[[-1  0  0  0  0  0  0  6 27 35 14  2  0  0  1  0]
 [17  2  0  0  0  0  0  1  0  0  0  0  1  4 22 36]
 [ 0  0  1  0  0  9 30 32 10  1  0  0  0  0  0  0]
 [ 0  0  0  0  0  0 -1  0  0  2 13 35 27  6  0 -1]
 [ 0  0  0  0  0  0  1  6 27 35 13  1  0  0  0  0]
 [ 0  0 -1  1  1 10 33 30  8  1  0 -1  0  0  0 -1]]
=>
[[ 0  1  0  0  2 14 35 27  6  0  0  0  0  0  0 -1]
 [36 22  4  1  0  0  0  0  1  0  0  0  0  0  2 17]
 [ 0  0  0  0  0  0  1 10 32 30  9  0  0  1  0  0]
 [-1  0  6 27 35 13  2  0  0 -1  0  0  0  0  0  0]
 [ 0  0  0  0  1 13 35 27  6  1  0  0  0  0  0  0]
 [-1  0  0  0 -1  0  1  8 30 33 10  1  1 -1  0  0]]

[[  3  -3   9   8 -37   4  -7  11  -1   7   0  -7]
 [ -4   3   3  -1  13  -5  -3  18  -3  -2   4  -2]
 [  0  11  -9  -4 -12   2  -2   3  -4   4  -9   5]]
=>
[[ -7   0   7  -1  11  -7   4 -37   8   9  -3   3]
 [ -2   4  -2  -3  18  -3  -5  13  -1   3   3  -4]
 [  5  -9   4  -4   3  -2   2 -12  -4  -9  11   0]]

[[ 29  -3  10   7 -20  18  16  40   1  28  -1  40   4]
 [  1   6   3   3   0  15   2  13   0   3   2  -5  -2]
 [ -1   1   5   4  -7   8   4  10  -4   4  -2  -4  -1]
 [ -1 -17   1   9   3 -20  11  -1  -2   6 -13   5   2]]
=>
[[  4  40  -1  28   1  40  16  18 -20   7  10  -3  29]
 [ -2  -5   2   3   0  13   2  15   0   3   3   6   1]
 [ -1  -4  -2   4  -4  10   4   8  -7   4   5   1  -1]
 [  2   5 -13   6  -2  -1  11 -20   3   9   1 -17  -1]]

[[-12   6 -32]
 [ 31 -37  -4]
 [ 23 -21 -26]
 [ 21 -13  -4]
 [ 37 -30  -4]
 [-32 -16  22]]
=>
[[-32   6 -12]
 [ -4 -37  31]
 [-26 -21  23]
 [ -4 -13  21]
 [ -4 -30  37]
 [ 22 -16 -32]]

[[-21 -22   7 -14  40  -4  29   3  -7  11 -25]
 [-25  -8  -9  -4   8  -4  25   6 -23  34   4]]
=>
[[-25  11  -7   3  29  -4  40 -14   7 -22 -21]
 [  4  34 -23   6  25  -4   8  -4  -9  -8 -25]]

[[  9   1 -23 -21 -18 -36   8   3]
 [-25 -18  33  -2   6  17  -2 -30]
 [ -1 -13   1  10   5   7  10  -4]
 [  0   2  -1   0   0   1   1  -1]
 [-13 -33 -14   1  -1   7  14 -18]]
=>
[[  3   8 -36 -18 -21 -23   1   9]
 [-30  -2  17   6  -2  33 -18 -25]
 [ -4  10   7   5  10   1 -13  -1]
 [ -1   1   1   0   0  -1   2   0]
 [-18  14   7  -1   1 -14 -33 -13]]
